In the rows, 128 means zero.
name the system of each run:
P, seq 1 (8 x 20):
[[102  83 219  86 104 147 144 165 101 149 106  86 127 114 141 100 168  93
   85 102]
 [119 171  84 175 133 133 135  88 196 159 140 153  91 179 134 109  93 175
  187 128]
 [128 112  99 115 139 111 109 160  36  48 147 133 171  75 127 151 123 112
   84 122]
 [126 147 205  85 103 153 133 113 197 205  91  80  89 158 156 108 165 112
  117 112]
 [161 156  28 210 142  99 127 107 116  86 167 184 122 128  89 131  94 154
  174 159]
 [ 94  77 198  62 117 141 124 192  60 116 111 100 145  86 137 134 159  99
   49 117]
 [135 169 130 164 114 138 142  71 225 189 114 129  84 195 142  96 119 149
  200 104]
 [128 123  47 149 158 103 117 158  37  36 174 159 165  73 111 160 101 140
   98 164]]
W, seq 2 (8 x 20):
[[167 115 128 152  64 140 140 176  81 100 107 127 100 120 111  87 140  76
  105 107]
 [ 84  86 192 114 129 120 111 137 124 173 104 170 111 146  98 126 142 146
  138  95]
 [ 87 146 128 166 150 129 153 114 124 120 179 120  97 127 161  91  98 169
  142 114]
 [114 169 123  77 136 133 105 128 124 133 126 100 116 108 143 157 164 138
   74 153]
 [161 162 103 144 111 114 108  87 160 129 103 135 127 151 123 128 131 114
  162  96]
 [151 117 126 162 108 120 140 156  88 116 140 134 103 105  92 108 150 102
  110 149]
 [ 93 111 148 101 107 141 109 148 130 143  94 152 113 155 128 118 114 145
  121  89]
 [125 137 163 161 161 113 147 105 133 142 173 116 110 111 141 112 132 133
  145 122]]
J, seq 3 (8 x 20):
[[163 141 148  98 105 160 140 146 183 160 108  94 103 144 147 122 119 105
  118 148]
 [104 123 113 177 134  96 138  77 111 140 145 144 143 132  90 115 162 139
  167 119]
 [139  96 146  87 124 141 107 179 102 104 107 141 139 111 128 152 101 114
   94 117]
 [123 145 137 137 126 143 152 107 181 166 136 100 102 155 152 105 120 142
  148 140]
 [107 120  98 138 136  95 119 103  78 100 136 143 172 115 102 140 156 128
  127 116]
 [157 126 157  83 126 153 110 171 156 140 105 130 104 126 136 152 103 117
  106 142]
 [123 141 110 179 125 117 159  83 146 142 146 115 130 149 124  97 136 130
  170 127]
 [109  97 135  96 124 121 107 153  76 107 113 143 151 108 108 149 148 118
   96 114]]
W, seq 4 (8 x 20):
[[137 143 156 132  78 148 138 176  88 130 123  97  64 107 129  86 167 101
   73 128]
 [ 78 135 156 124 119 110  95  93 130 162  97 169 113 157 109 123 161 157
  145  67]
 [137 167 132 185 139 119 144 128 108 116 182 130  59  99 144  92 116 147
  125 121]
 [ 93 161 122  82  97 141 104 141 122 144  97 111  98 139 132 127 178 138
   71 135]
 [152 156 139 159 129 101 105  83 135 128 128 147 105 129 128 117 137 123
  162  68]
 [124 138 113 158 110 135 134 163  97 130 148 135  73 117 101 107 155 136
  101 165]
 [100 140 154 100  98 134 103 125 124 131  88 130 116 144 148 117 137 133
  114  62]
 [135 145 146 169 159 105 133 103 131 150 166 143  88 110 113 120 147 138
  147 136]]
P, seq 5 (8 x 20):
[[145  59  78 136  91 161 172 164 146 108  94 132 193 179 111 116  65 104
  168 163]
 [ 37 104 147 103 171 105 131  75 108 158 137 114 188 131 120 147 182 162
  124 133]
 [180 135 153  97 163 127  88 129 186 132 116 165 127 132 151 175  59 128
  163  92]
 [159 101  77 119 116 129 155 125 126 109 115  89 200 133 101 146 146  85
  125 192]
 [ 95 110 181 108 159 108 105 113 140 187 120 157 117 127  91 157 177 144
  132 133]
 [167  93 126 149 135 132 137 144 151 117 131 162 143 141 126 133  53 118
  177 119]
 [ 78 102 109  96 127 136 142 126 115 127 117  97 190 140 124 141 154 132
  104 158]
 [133 137 163 115 159 106  99  89 163 162 123 154 125 132 129 150 127 138
  162  91]]
H, seq 6 (8 x 20):
[[138 141 108 134  73 144 130 125 169 161  83 135 107 177 101 111 149 125
  141 133]
 [163 121 156  97 174 118 107 125 173 161 131 141 139 115 119 181 120 123
  143 150]
 [ 89 134 134  92 129 157 121 163 127 123 129 121 108 130 167 125  92 161
   91 118]
 [112 141 115 129 142 105 130  85 108 109 142 100 172 117 140 130 150 120
  132 110]
 [116 131 111 153 109 124 131 148  91 123 138 144  93 122  97 111 157 135
  109 147]
 [153 155 131 136 107 121 118  97 164 141 106 125 117 146 126 122 140 111
  149 107]
 [131 112 132 108 146 142 133 150 147 151 131 132 131 128 115 149 125 131
  118 180]
 [105 137 142 103 129 129 105 126 127 125 114 140 123 134 150 133 114 144
  121  83]]
A, seq 7 (8 x 20):
[[175 133  49 222 114  92 141 102  92  73 151 162 150 122  91 102 108 110
  183 111]
 [ 85  87 213  84  91 155 144 179 107 171 100  93  96 124 128  99 186 105
   67 126]
 [141 138  66 111 156 125  93 101 194 124 104 186 164 171 129 181  50 170
  184 130]
 [129  90 173 195 139 100 185 120  48 103 185  93 135  74 123  78 162  86
  127 116]
 [ 64 158 109  37 101 167  75 160 154 149  70 137 107 169 144 161 132 179
   64 135]
 [217 106  83 189 156 100 162  93 150 102 159 128 187 117 100 143  90  83
  203 164]
 [ 38 120 180 139  82 134 135 153  60 152 124 126  63 128 114  65 202 151
   73  92]
 [184 123 101  50 141 150  81 143 197 116  74 149 182 156 145 205  50 119
  141 135]]
T, seq 8 (8 x 20):
[[147 113 173 149  93 160 168 149 173 149 119 111  89 162 153  70  81 110
  161  93]
 [ 33 141 123 139 125 125 128 117  96 147 142 138 100 139 114 100 174 187
  107 130]
 [158 122 196  94 144 112 102 137 101 117 133 115 126  79 148 149 136  93
   97  88]
 [166 176  94 152 137 123 137 109 159 144 150 109 103 119 120 136 154 124
  129 184]
 [138  97 121 140 104 107 106 127 105 120  93 172 157 144  84 135 137 110
  154  92]
 [138 136 138 127 119 161 133 175 149 130 137 138  72 138 149 111  75 144
  120 136]
 [ 88 149 130 142 110 117 132  83 118 139 122 108 132 146 132  98 168 135
  134  95]
 [132 100 172 109 152 128 125 165 107 137 139 138 115  98 113 146 136 121
  102 147]]
U, seq 9 (8 x 20):
[[173 120 132  53  85 175 102 204 146 125  67 122 118 136 126 155 116  91
   77 158]
 [141 103 189 154 180  90 132  66 181 194 144 149 141 137 107 140 138 125
  207 118]
 [112  80  70 128 126 134 140 179  68  61 136 148 181 115 119 137  72 132
  116 149]
 [156 132 205  65 107 156 120 133 183 171  83  80 117 139 168 130 137  86
  112  98]
 [130 119  88 190 188 105 163  87 151 136 191 145 150 127 113 132  99 159
  192 179]
 [122 119  92  49  91 156  87 182 108  87  68 141 159 139 136 163  98 125
   75 116]
 [188 120 216 144 157 110 140  98 182 191 147 111 101 112 122 129 153  84
  166 131]
 [ 76  82  50 160 134 132 148 142  94  90 138 170 178 156 105 124  70 172
  156 144]]
A, seq 10 (8 x 20):
[[143 153 117 151 172 101 155  75 101  77 186  69 177  80 178 124 119 107
  132 113]
 [ 94 184 107  92 113 134 103 144 110 144 123 109  78 116 117 140 201 152
   51 174]
 [220 145  80 147  93 134 123 134 173 116 100 140 129 149 105 140  96  85
  160 149]
 [105 106 204 176 118 114 158 115 117 175 146 129  83 128 108  72 169 117
  153  96]
 [125 139 147  63 141 135  68 147 144 118  96 167 119 130 159 170  78 152
  117  69]
 [147 136 119 168 176 122 175 103 138 112 194  87 146 100 156 119 102 124
  154 166]
 [ 86 176 115 112  91 120  98 121  84 122 107 116  96 125 123 115 200 138
   69 100]
 [210 123 113 107 134 147 120 158 187 142 112 135 130 133 115 172  92  99
  138 183]]
J, seq 11 (8 x 20):
[[135 109 185 163  82 111 140 119  84 125 114 119 117 124 120  75 163  79
  136  54]
 [ 62 114 149 123 129 153 122 178 105 135 142 166  68 138 135 108  96 186
  101 120]
 [128 185 104 125 137 123 125  93 131  89 153  93 133 118 189 113  97 136
  127  87]
 [131 162 104 121 128 121 113 144  99 125 143 120 101  99 105 149 178 131
   74 183]
 [180 154 122 132 104 125  91 123 160 126  98 161 100 146 122 134 106 112
  152  87]
 [133 105 158 175 115 119 162 139  87 127 154 117 105 106 109  83 151 101
  129 124]
 [ 82 133 120  97 102 146 102 152 123 126  95 151 108 155 137 122 109 161
  109  90]
 [140 155 153 142 163 118 138 107 135 125 179 107 105  99 164 122 118 131
  131 114]]
T, seq 12 (8 x 20):
[[121 118 183  98 138 149 156 167 135 176 150  68  94  98 125 129 192 108
   65 211]
 [151 176 112 128 174  73  63  58 140 122 132 168 147 115 114 188 143 142
  158  94]
 [204  90 112 177  91 137 167 177 101  93 139 122 124 109 101  95 107  65
  137 158]
 [ 90 154 103  90  97 151  91 123 182 170  68 158 103 194 122 136 131 172
  129 116]
 [111  92 187 176 152 115 163 124  93 113 179 129 118 104 148  83  91 127
  157  75]
 [104 170  94  86 100 145 113 151 105 124 114  95 104 119 124 133 187 139
   51 176]
 [175 116 190 120 168  97 107  88 167 154 129 140 146 114 127 160 121  99
  174  88]
 [138 148  55 184 113 130 155 152  94  95 158 138 100 118 106 109 123 140
  119 184]]
H, seq 13 (8 x 20):
[[120 153 110 157 155 106 117 125  89  93 173 151 106  94 136 128 111 156
  125 114]
 [143 149 109 131  76 139 140 131 118 118 107  92 126 135 129 101 164  98
  107 129]
 [122 107 146 147 141 111 126 108 144 168 125 153 127 138  91 136 154 132
  160 138]
 [149 152 110 108 130 142 106 154 151 118 124 146 100 131 145 143  87 143
  120 133]
 [116 114 158  95 133 132 134 118 133 137 122  89 159 124 146 130 146 110
  113 122]
 [ 85 123 109 151 146 121 128 124 107 124 149 153 122 131 120 121 119 162
  134 126]
 [161 156 106 129 106 123 118 124 117 107 120 116 124 116 132 127 140 100
  117 118]
 [115 108 157 133 126 132 145 129 137 166 126 122 114 136 109 119 156 123
  131 145]]
G, seq 14 (8 x 20):
[[212 178  86 133 157 119 104 114 170  91 147 135 127 114 165 162  52 115
  159 121]
 [126  91 102 116  76 141 161 143  96 126  97  84 175 136  86 114 195  82
   95 180]
 [121  98 202 115 194  92  91 122 113 141 150 187 122  98 115 169 116 148
  144  86]
 [152 129  65 156 120 159 175 138 156  97 148  99 143 147 155 105  65 125
  154 169]
 [ 64 112 151  76 111 125 114 117  90 136  94 103 169 128 124 133 192 126
   82 104]
 [175 148 143 132 188 111 107 102 185 151 157 160 104 114 131 171  92 143
  167 143]
 [135 121  52 145  71 140 153 142  92  77 108 109 171 141 113 104 132  98
  113 149]
 [111 102 220  87 169 111 110 131 115 163 138 125 124  89 130 152 165 121
  105 109]]
G, seq 15 (8 x 20):
[[110 119 143 101 116 125 117 135  91 100 116 113 150 116 146 123 133 114
  103  82]
 [136 124 149 122 162 133 133 118 179 171 141 125 117 134 127 145 120 138
  147 161]
 [118 137  70 140 102 121 119 120  96  89 118 144 157 137 120 125 123 130
  130 112]
 [140 130 179 101 148 128 126 136 132 146 142 101 114  95 139 142 150 108
  100 139]
 [131 107  99 146 126 127 126 128 151 131 113 166 145 160 103 131  95 137
  170 129]
 [115 141 126 132 127 119 138 120  84  99 153  92 135 100 143 113 156 117
   97 122]
 [129 109 153  90 138 143 110 145 170 160 105 151 120 144 125 157 106 142
  133 141]
 [137 144  91 169 116 110 141  86 115  98 141 119 148 134 127 104 133 116
  151 108]]
U, seq 16 (8 x 20):
[[ 79  91 146 120 122 105 131  85 115 165  97 126 183 151  77 133 207 121
  141 124]
 [120 115 170 132 165 132 136 168  89  98 180 132  92  81 163 116  79 144
  109 110]
 [142 150  88 136  72 145 150  97 155 122  95  93 150 169 143  92 126 104
  147 102]
 [101 141 124 101 165 130 126 135 132 156 151 120 114 110 118 157 160 159
   90 199]
 [157 146 124 136 123 114  89 122 125 105 114 174 109 131 136 134  86 129
  153  65]
 [138  98 123 145 103 126 153 136 106 136 122 109 146 122  88 115 178  92
  115 168]
 [ 76 120 167 109 147 136 116 136 132 142 134 144 105 136 150 120 102 170
  127  89]
 [171 150  97 151 120 111 143 103 118  97 143  98 150 110 136 121 133  92
  136 124]]

runs to name:
seq 17 (2 x 20):
[[ 85 108 143  75 112 153 132 159  80  67 117  94 164 121 192 112  79 131
   86  66]
 [105 138 145  89 165 145 163  98 182 174 153  51 151 125 159 140 153 135
  111 197]]
 : T
seq 18 (2 x 20):
[[ 84 110 114  87 133 125 120  92 130 113  94 113 211 152 153 145 117 132
  140  89]
 [185 138 153 119 152 142 141 162 150 129 165  98  99  89 153 138 104 101
  107 179]]
 : U
seq 19 (2 x 20):
[[163 106 181  99 150 137 151 116 181 167 130  78 156 124 153 142 123  88
  139 149]
 [ 59  91 117 110 146 139 119 153 104 119 129 165 139 144 126 133  85 183
  125 126]]
 : H
seq 20 (2 x 20):
[[ 89 137 135 171 175 109 159  74 150 161 182 120 123 131 134 110 137 162
  169 140]
 [127 156  61 104 105 140 103 161  88  65 119 133 138 122 143 141 100 140
   86 124]]
 : U
seq 21 (2 x 20):
[[ 32 127 121 116 149 120 134 121  93 158 148 121 130 123 103 133 202 183
   82 177]
 [179 153 108  88 154 125  77 125 166  97 112 161 145 126 156 181  54 134
  147  95]]
 : J
seq 22 (2 x 20):
[[147 111 173  83 152 136 121 149 137 123 130 114 147 105 161 154  96 112
  113 113]
 [144 142  89 127 104 132 131  99 173 148 101 115 150 167 113 134 145 118
  149 153]]
 : P
seq 23 (2 x 20):
[[ 83 121 124 185 134 126 167 137  85 121 180 130  92 118 121  77 128 158
  126 142]
 [ 87 143 140 100 100 149 104 150 110 111 108 137  97 141 163 113 102 158
   99  62]]
 : P
seq 24 (2 x 20):
[[ 74 101 187 139 175 114 138  95 125 131 159 145 140 126 165 114  77 170
  170  60]
 [105 146  96 115 113 140 152 154  72  95 153  69 127  92 142 115 168 118
   55 178]]
 : T
seq 25 (2 x 20):
[[117 101 131  96  84 131 135 115  91  89  86  84 198 138 151 113 135  80
  117  60]
 [120 184 132 120 178 126 124  84 194 180 164 103  94 126 151 147 142 167
  132 172]]
 : P
seq 26 (2 x 20):
[[139 140 138  74 120 152  89 155 156 111  92 152 119 147 168 150  57 140
  124  76]
 [136 150 115 167 112 122 171  75 152 153 136  75 144 141 119  96 185 103
  151 158]]
 : G
seq 27 (2 x 20):
[[145 148 164 151 132 117 148 119  94 122 166  91 102  79 144 104 164 103
  107 117]
 [ 95 127  79 158  89 138 145 120 138 139 109 141 130 176 100  98 135 151
  144 140]]
 : H
seq 28 (2 x 20):
[[ 89 176  60 128 175 104  99  86 114  97 162 151 146 117 146 161 110 190
  128 132]
 [187 131 177  70 114 128 100 143 121 113  97  98 139  95 154 152 137  68
   94  94]]
 : P
seq 29 (2 x 20):
[[146 110 118  72 117 150 135 136 153 124  90  88 194 145 143 152 117  95
  117 147]
 [133 136 126 134 155  98 119  72 153 169 129 136 150 134  93 155 175 128
  158 152]]
 : P
seq 30 (2 x 20):
[[ 99 116 140 154 177 110 155  93 111 103 183 111 159 109 162 116  94 151
  155 105]
 [149 151  79  99  86 166 137 159 138  96 107  91 132 139 157 119 102 111
   96 148]]
 : U
seq 31 (2 x 20):
[[129 192 123 132 114 120 115  88 126 107 134 102 109 120 171 108 136 128
  120  71]
 [115 120 100 138 125 131 154 129 118 144 139 104 142 132  94 126 173 125
  114 200]]
 : H
seq 32 (2 x 20):
[[111 131  92 104  99 129  97 129 141 151  78 164 129 168  84 152 158 143
  120 147]
 [143  89 178 164 165 101 148 115 109 126 172 128 141  95 123 119 117 108
  163 110]]
 : P
seq 33 (2 x 20):
[[106  94 101 159 103 139 141 172  71  65 135 160 130 132 134  92  59 143
  136  83]
 [ 82  97 156  71 137 145 149 114 148 158 112  68 192 137 145 138 157 118
  109 152]]
 : A
seq 34 (2 x 20):
[[154 189 163 166 124 118 113 144  92 116 170 128  30  78 146  99 147 129
   95  97]
 [ 82 169 121 118  82 138 107 120 141 170  88 132  73 167 110 105 191 159
   98 119]]
 : W
seq 35 (2 x 20):
[[238 144 181 104 128 128  99 135 204 166 102 136  91 125 125 166 117  76
  146 128]
 [ 89  90  77 197  81 122 187 113  86 126 129 111 163 157  74  68 176 111
  153 160]]
 : W
seq 36 (2 x 20):
[[ 72  76 203  98 148 137 170 127 120 166 141  71 159 118 147 112 162 115
  107 137]
 [ 87 150  86 115 180 112  98  91 143 115 145 162 161 137 143 167  89 193
  149 125]]
 : W
seq 37 (2 x 20):
[[167 191  49 144 101 154 111 152 160  93 121 152  76 150 151 123  58 156
  132 135]
 [156 163 160 157 105  94 134  92  82 123 139  80 114  87 125  99 217  74
  106  97]]
 : J
seq 38 (2 x 20):
[[109  93 126 148 136 109 137  83 142 140 118 145 180 160 112 120 119 130
  189  98]
 [111  74 157  95 147 136 141 164 107 129 132 117 161 108 128 143 117 119
  102 153]]
 : J
seq 39 (2 x 20):
[[136 115 177 130 146 103 111 135  83 123 144 144 111  84 113 134 155 111
  113 100]
 [124 139  96 130 102 164 134 162 148 124 120 144  92 155 139 108  80 151
  126 136]]
 : J
seq 40 (2 x 20):
[[ 90 185 132 101 163 104 101  76 113 110 155  99 130  98 177 147 147 159
  104  86]
 [181 148  92  95 118 151 114 142 195 152  99 127 129 149 117 165 118 116
  128 189]]
 : G
seq 41 (2 x 20):
[[157 114 160  94 160 131 137 142 108  89 157  86 162  77 174 148  97  92
  103 122]
 [122 114  97 105 142 136 128 112 193 172 100 139 163 166  99 166 126 144
  156 185]]
 : W
